Each path below is one point turned by a fixed rotation once a step. After each direction that follows a path, write how fast that rotation turns it, in degrees each step (0 if it stays still).
Each turn is a multiple of 5 degrees from 10 to 175, or 0.
Each row of a path follows its step; steps can be skipped.
Path 1:
step 0: .04	.14	.01	-.18	-.07	-.26	-.22	.00	.01	.13	.02	-.14	-.14	-.04	-.32	-.07	-.19	-.04	-.07	.17	.21	.11	.11	.05	-.04	-.11	.19	.14	-.12	.12	.02	.01	-.11	-.18	.09	-.13
step 1: .09	-.01	.06	-.27	-.12	.03	-.04	-.09	.05	-.09	-.09	.09	.13	.14	-.08	.03	.23	-.30	-.27	.01	.13	-.03	-.19	.05	.06	.12	-.01	-.08	.14	-.09	-.27	.19	-.04	-.18	-.04	-.08
step 2: .07	.04	-.08	.08	-.10	-.19	.16	-.23	.13	-.09	-.08	.25	-.02	-.02	.07	.19	-.20	-.05	.00	.16	-.17	-.25	-.07	-.12	.27	-.04	-.03	-.15	-.23	-.02	-.04	.06	-.23	.01	.06	.05
step 3: -.19	.08	.16	.10	.18	-.22	-.16	.04	-.03	-.03	.13	.25	-.22	-.01	-.23	-.14	-.17	-.08	.12	.11	-.05	.13	.07	-.05	-.03	-.10	.06	-.02	.08	.17	-.06	.11	-.03	-.34	.14	-.01
step 4: -.05	.06	.06	-.26	-.13	-.02	-.12	-.01	.00	.10	.09	.00	.08	.11	-.06	.11	.22	-.28	.01	.13	-.21	-.06	-.08	.24	-.22	-.02	-.11	.07	.16	-.01	.00	.30	-.15	.04	.08	-.18
step 5: .07	.06	-.04	-.12	.02	-.15	.24	.07	-.02	-.02	-.18	.14	-.11	-.07	.32	.23	-.03	-.17	.11	.11	.05	-.15	.06	-.09	.09	-.06	.09	-.22	-.15	-.15	-.12	.18	.15	.03	.12	-.13
step 6: -.34	-.05	.00	.12	.02	.12	-.21	.02	.26	-.12	-.01	.17	-.11	.12	.03	.00	-.36	-.04	.18	-.04	-.07	.00	.01	-.13	-.04	-.07	.00	.18	-.14	.04	-.10	.17	.11	-.19	-.01	-.06
step 7: -.11	-.05	-.13	-.04	-.07	-.08	-.02	.00	-.07	-.18	-.02	-.06	.13	.05	-.27	.16	.02	-.07	.16	.15	-.05	.09	.04	.31	-.17	-.08	.34	.10	.17	.05	.08	.14	-.10	.02	-.07	-.28
step 8: .00	.10	-.09	-.14	.00	-.14	-.02	.17	.03	-.18	-.14	-.10	-.16	.05	.33	-.01	-.07	-.31	-.15	.06	.10	-.03	-.15	.06	-.06	.11	.17	-.30	.10	-.08	.01	.13	-.02	.08	-.14	.08
step 9: -.15	-.19	-.09	.08	-.19	-.15	-.03	-.07	.17	.00	-.14	.38	-.11	.00	.21	.20	-.18	.10	-.01	-.05	.06	.08	-.07	.01	-.11	.04	-.12	.10	-.22	.04	.06	.09	-.01	-.16	-.25	.07
step 10: .14	.04	.16	.24	.03	.01	.04	-.04	.05	-.28	-.16	.18	-.21	.11	-.16	-.05	.07	-.02	.21	.07	-.16	.14	.19	.26	-.13	-.05	.20	.17	.18	.02	-.08	-.03	-.09	-.06	-.08	-.05
Directions:
.06	.00	.11	.02	.04	-.04	.01	.01	-.03	.05	.03	.10	-.04	.00	.05	.00	.04	-.03	.06	.03	-.07	.05	.04	.03	-.06	.01	-.11	-.01	.00	-.01	.04	-.01	-.01	.04	.01	.04 -> 55
-.02	.03	-.05	.00	-.07	-.01	-.07	.01	-.13	.03	-.08	.04	.01	.10	-.06	-.06	.07	-.02	.04	-.01	.00	-.02	.03	-.05	-.03	.00	.01	-.01	.01	-.03	-.02	-.02	-.03	.04	-.01	-.01 -> 110
.02	-.05	-.09	.05	-.01	-.01	.00	.06	-.01	.09	-.07	-.03	-.02	-.07	.01	-.04	-.07	-.06	.04	-.04	-.05	.06	-.01	.00	.09	.00	-.05	-.06	-.03	-.01	-.01	.04	-.03	.00	.00	.01 -> 115
